In the rows, 128 means zero.
One turn moves every row onto another: examples first, then more rows asked
pufan: [146  92 102 124 124 103 108 146 154 155 119  94 112  85 143 107 163  92
 156 117 147 126 109 116 126  94 151  78 136 160 132 150 128 102 145 142
 128 103 126 150 123]
getu: [135 105 100 118 113  97  99 142 159 159 137  81 120  96 132  96 171  87
 146 132 148 130 107 112 115 106 153  94 107 157 135 144 140  99 134 147
 133 106 126 163 137]
Mumur: [116 156 128 110 115 136  75 123 114 115 113 118 142 145 121 141 131 171
 126 117 170  93 136 146 133 117 116 137 134 187 146 133 127 121 106 108
 142 107 111 174 103]
Lide: [179 134 140 139 138 137 170 149 103 118 117 128  82 134 145 112 122 145
 159  53 111 137 138 128 114 136 123 120 137 137 144 121 133  86 141 157
 110 107 147 122  84]
pom: [131 146  97 112  94 126 167 116  97 117 182  95 112 145 114 120 137 131
 132 153 130  99 140 176 105 134 122 137 179 105 130 130 127 137 122 128
 129 169 119 128 152]
Gog: [149  94 101 105 128  87 108 135 158 143 118 101 124 102 137 108 155  89
 161 131 141 131 102  90 130 105 144  91 119 165 123 155 123 108 145 151
 122  99 130 157 133]
tosib: [124 138 137 110 161 139 102 169 100 144 135 142 166 126 156 160 143 122
 101 161  95 166 120 167 140 124  79 124 114 140 110 112 120 114 157 114
 151 123 146 137 112]
lafo: [128 117 140  91 154 118 117 159 118 152 135 151 162 132 139 163 133 111
 109 163 101 161 115 161 143 132  81 113 116 130 118 113 107 134 169  82
 129 120 154 138 124]
tadab: [131 157  90 108 114 136 171 129  91 119 185  76 115 148 106 119 144 116
 122 140 134 106 130 165  87 132 129 123 158 125 134 115 134 147 119 142
 149 154 135 139 157]
vam: [117 105 126 122  90 123 128 131 131 122 134 182 118 135 104 135 115 126
 115 105 101  75 106 111 107 150 148 129  92 113 131 119 172 136 136 138
 137 172 119 114 117]
Faz: [131 143 104 104 117 130 179 123  79 108 165  95 131 136  97 131 132 131
 128 164 135  98 135 153  98 138 123 117 157 112 128 115 127 166 130 129
 153 153 125 124 158]
feto: [116 161 116 104 112 144  77 113 104 103 118 106 138 157 123 124 116 148
 129 111 160  98 122 145 147 148 119 158 138 190 130 114 109 125 110 104
 140 114 115 171  99]
kagal: [108 118 129 106 103 112 124 128 144 124 119 185 122 138 116 157 124 126
 117  92  94  80 105 114 108 148 135 119 116 115 124 132 179 123 125 147
 123 178 129 111 101]
rufe: [ 96 163 128 114 103 165  97 122 140 113 114 122 135 146 140 100 124 165
 114 115 169 115 119 124 133 151  99 135 153 152 153 126 117  87 102 135
 139 127 127 177  83]
vetaf: [130 143  96  93 111 122 187 130 102 123 174  98 111 162 105 122 127 110
 128 141 133 113 132 163 100 149 120 120 172 109 141 113 119 152 134 106
 128 158 153 133 157]
Pezog: [141  98 119 111  94  85 102 126 150 153 134  89 124  87 138  91 162  88
 153 148 145 145 116 130 122 117 144  99 125 152 123 160 118  93 136 119
 118  97 115 155 139]
fava: [ 98 162 118 106  97 150  88 111 125 107 120 110 135 156 137  99 118 137
 121 110 164 103 105 129 146 166 114 149 144 168 138 115 109 106 104 122
 134 134 123 171  89]
pas: [104 115 124 125 102 125 120 136 133 127 121 171 116 124 130 150 126 118
 110  80  95  82  98 135 110 148 146 116 131 115 132 124 172 122 129 129
 127 182 125 105  95]
Kina: [131 128 135 102 167 124 123 152 108 133 129 140 174 123 150 163 139 117
 110 163  99 165 111 141 143 124  71 111 132 144  99 130  99 130 164 125
 141 124 142 135 119]
zasi: [129 128 139 113 131 140 110 148 108 144 151 154 159 127 161 148 133 121
  99 178 100 165 125 173 140 127  79 129 140 133  99 135 106 112 161  96
 141 126 137 141 128]
tini: [135 134  93 113 126 146 166 131  93 119 177  81 120 136 118 134 128 108
 118 129 119  98 112 165  96 125 128 114 184 122 125 118 112 160 127 129
 154 160 136 129 155]
leni: [131 123 135 123 167 136 113 158  99 137 125 130 167 107 159 166 143 117
 106 143  99 163 114 160 144 110  79 101 135 146 109 124 100 127 166 106
 149 117 134 133 115]
rinid: [121 105 141 132  69 112 107 125 145 133 142 178 113 134 120 134 125 130
 115  93  95  86 122 138 114 145 138 140 104 115 136 134 170 109 131 131
 110 168 106 120 110]
Pev: [152  93 115 117 113  98 123 134 149 139 117  95 125  91 126  83 154  97
 157 145 156 141 112  89 119 122 143  83 103 150 129 146 122 106 145 147
 130  92 126 153 134]
sak: [187 141 140 112 142 114 173 140 105 111 110 134  91 146 133 118 122 147
 173  71 114 137 144 114 116 131 119 124 122 145 137 123 138  88 145 167
  98 103 152 126  98]
Sezuv: [180 134 144 116 136 118 161 151  94 104 103 141  91 137 128  97 116 149
 171  92 117 139 142 115 133 148 128 138 109 130 144 108 136  87 147 165
 100 117 147 120  85]
Zir: [193 130 154 117 124 113 143 144 101 124 125 123  84 136 139  97 118 150
 168  98 112 148 154 147 133 127 124 148 129 138 141 124 129  71 140 148
  88 106 141 133  93]
Lami: [177 155 138 125 143 129 161 155  92 122 124 115  92 148 137 103 131 142
 163  83 112 150 156 139 121 135 116 138 114 140 145  99 136  81 140 165
 101 108 149 129  88]
dosum: [ 99 121 120 126  97 122  99 141 143 135 133 180 121 137 125 142 139 116
 104  97  91  89 107 127 113 145 149 131  93 123 132 115 188 111 128 140
 131 175 120 123 100]
Sebi: [137 118 136 103 159 136 111 163 110 137 127 150 166 109 143 148 129 129
 106 193 108 158 116 137 139 118  82 110 116 133 107 122 112 124 165 114
 156 116 143 136 124]
Zasuz: [149  92 113  99 114  75 117 141 161 162 129  90 124 105 119 104 164  91
 158 141 155 133 119 122 125 106 139  84 118 149 149 140 126 120 145 117
 107  99 135 159 146]
Kagov: [108 163 129 114 111 148  93 130 135 121 113 116 134 136 127 121 134 182
 128 125 183  99 141 133 126 119 106 125 155 164 163 140 132  96  99 130
 146 110 121 176  96]
lut: [103 108 125 117  91 108 129 136 159 142 131 186 112 149 118 138 137 116
 116  98 112  91 110 123 115 158 133 111 113 105 148 119 177 122 139 119
 105 170 135 122 110]
san: [179 132 147 116 140 112 170 158 117 129 116 142  88 154 128 115 125 152
 167  89 121 150 154 134 132 130 110 124 123 124 164 110 132  94 154 142
  84 103 160 137  99]
taf: [131 140  97  92 121 128 179 122 104 111 179  90 130 146 102 132 122 115
 118 143 124  98 119 146  92 131 116 113 174 117 122 131 121 156 121 144
 148 160 140 132 160]

Lide turns into tini
Pev turns into vam
dosum turns into tosib
And these:
Pezog turns into rinid
lut turns into lafo
taf turns into Gog
feto turns into Kagov

One turn moves every row onto another: examples first, then more rows asked
fufu: [119 163 137 124 148 143 153 111 100  89 163 112 130 164 121 122 120 124
 129 132  95 149 151 113 162 130 118]
fona: [143  85  94 150  99 176 130 110 119 181 126 127 133 116 120 137 123 126
 146 139 117 125 126 143 119 134 171]
pumab: [111 157 131 151 146 146 128  87 108  98 134 117  91 176 123 114 106 124
 111 127 119 153 138 122 161 137 118]
ritap: [108 152 145 136 130  94 131 148 109  68 159 147 141 137 114 100 132 118
 112 141 132 146 115 111 147 100 107]
Dava: [141 116 139 105 107 171 135 126 166 128 107 100 132 173 128 153 141 129
 134 133 147 110 150 151 149 174 121]
komov: [133  74 118 101  66 136 163 134 153 142 108 120 137 110 114 132 104 127
 124 114  97 111  91 106 138 132 149]
Sedur: [152 126 109 152 113 123 140 148 106 130 136 153 143 144 146 149 134 154
 162 161 115 155 158 102 111 130  90]
Mik: [116 145 125 168 104 133 131 131 107 128 121 144  89 139 128 171 132 122
 152 138 117 150 137  90 109 150  80]
roz: [148 106 117 126  70 153 154 117 125 169 124 105 136 102 148 136 123 118
 131 124 103 102 122 144 137 165 148]
vuvo: [104 134 149 133 130  92 146 173 122  74 137 145 146 127 108 105 156 108
 102 157 139 134 101 105 139 101 112]
kere: [129 147 152 154 136  96 110 135 118  72 144 111 134 142 157  81 151 120
 103 129 142 134 112 142 142 130 106]
kepo: [110 141 126 158 131 131 116  90 125 119 165 123 120 160 128  95 101 112
 114 139 130 166 172 134 135 135 113]
bos: [129 128 146 148 123  94 114 157 131  73 109 109 134 128 164  82 164 121
  98 140 148 126 101 137 139 112 118]
Visab: [110  86 129 134 106 120 118 154 163 131 132 101 138 106 118 117 169 100
 134 142 138  81  94 147 100 106 159]
Vul: [106  84 110 129 107 126 114 136 146 124  94 139 109 111 108 133 138 135
 108 146 151 105  83 153 122  77 167]
sof: [153 105 102 114 104 174 128 121 148 124 111 109 137 165 103 164 123 120
 172 143 137 143 170 141 120 101 126]
Biver: [133  79 115 114  75 149 141 129 143 157 117  95 133  99 127 127 143 112
 123 121 108 102 111 144 125 151 161]
Vitu: [100  86 123 127 114 128 146 168 164 119 120 149 146 120  89 119 132 117
 112 142 143 100  68 104 140 109 152]
Par: [129  81 115 148 111 152 156 117 136 175 121 149 124 143 118 150  83 157
 133 127 102 130 109 120 133 128 171]
zaze: [132 140 130 149 134 141 148 145 103 128 124 144 105 154 151 172 159 167
 135 146 120 131 132 124 139 172 103]
Gef: [128 110 138 174 119 111 125 132 140 141 127 143 108 161 168 144 127 167
 132 140 131 146 146 122 107 161  94]
laguk: [133 147 131 125 134 118 134  99 109 101 164 112 143 158 156 108 114 142
 114 141 116 144 182 148 152 122 120]
mabo: [127  98 128 124  71 141 177 127 137 165 132 135 135 119 120 145  83 128
 134 111  86 116 111 105 136 149 141]
felur: [119  53 113 120 105 145 156 134 153 160 115 139 127 126  96 130 104 151
 115 125 113 126  98 120 132 128 180]
Zizut: [100 143 153 150 171  99 117 134 100  77 140 151 107 153 123 115 144 140
 104 135 137 136 108 144 144  96 132]
gud: [138  94 125 112  87 111 134 158 159  98  98 106 144 108 140 118 136 123
 118 123 126  87  69 118 142  94 138]
Baz: [117 146 135 166 152 113  96 128 100  79 149 116 114 133 120 100 155  96
 134 133 137 146 120 131 113  96 116]
danol: [ 98 127 148 145 155  91 122 151 114  76 108 140 100 144 121 121 153 142
 100 143 144 126  92 141 135  83 140]
tiz: [136  64  89 125  96 164 128 121 131 162 107 118 125 104 101 130 130 131
 127 136 117 123 112 146 116 111 178]
Nesa: [115  89 144 116 118 147 139 122 177 144 114 137 119 185 109 163 107 150
 126 136 147 128 162 148 134 138 132]
Vobig: [124 119 128 103  70 159 143 119 160 118 101 124 125 154  96 164  94 108
 148 136 135 137 154 110 137 129  94]
bevot: [101 120 139 164 148 107 101 147 126  86 132 114 119 128 118  96 172  91
 128 142 145 138 106 124  99  96 129]

kepo turns into pumab
Mik turns into zaze
Visab turns into Vul
And these:
fona turns into Par
ritap turns into kere
felur turns into komov
danol turns into vuvo
sof turns into Nesa

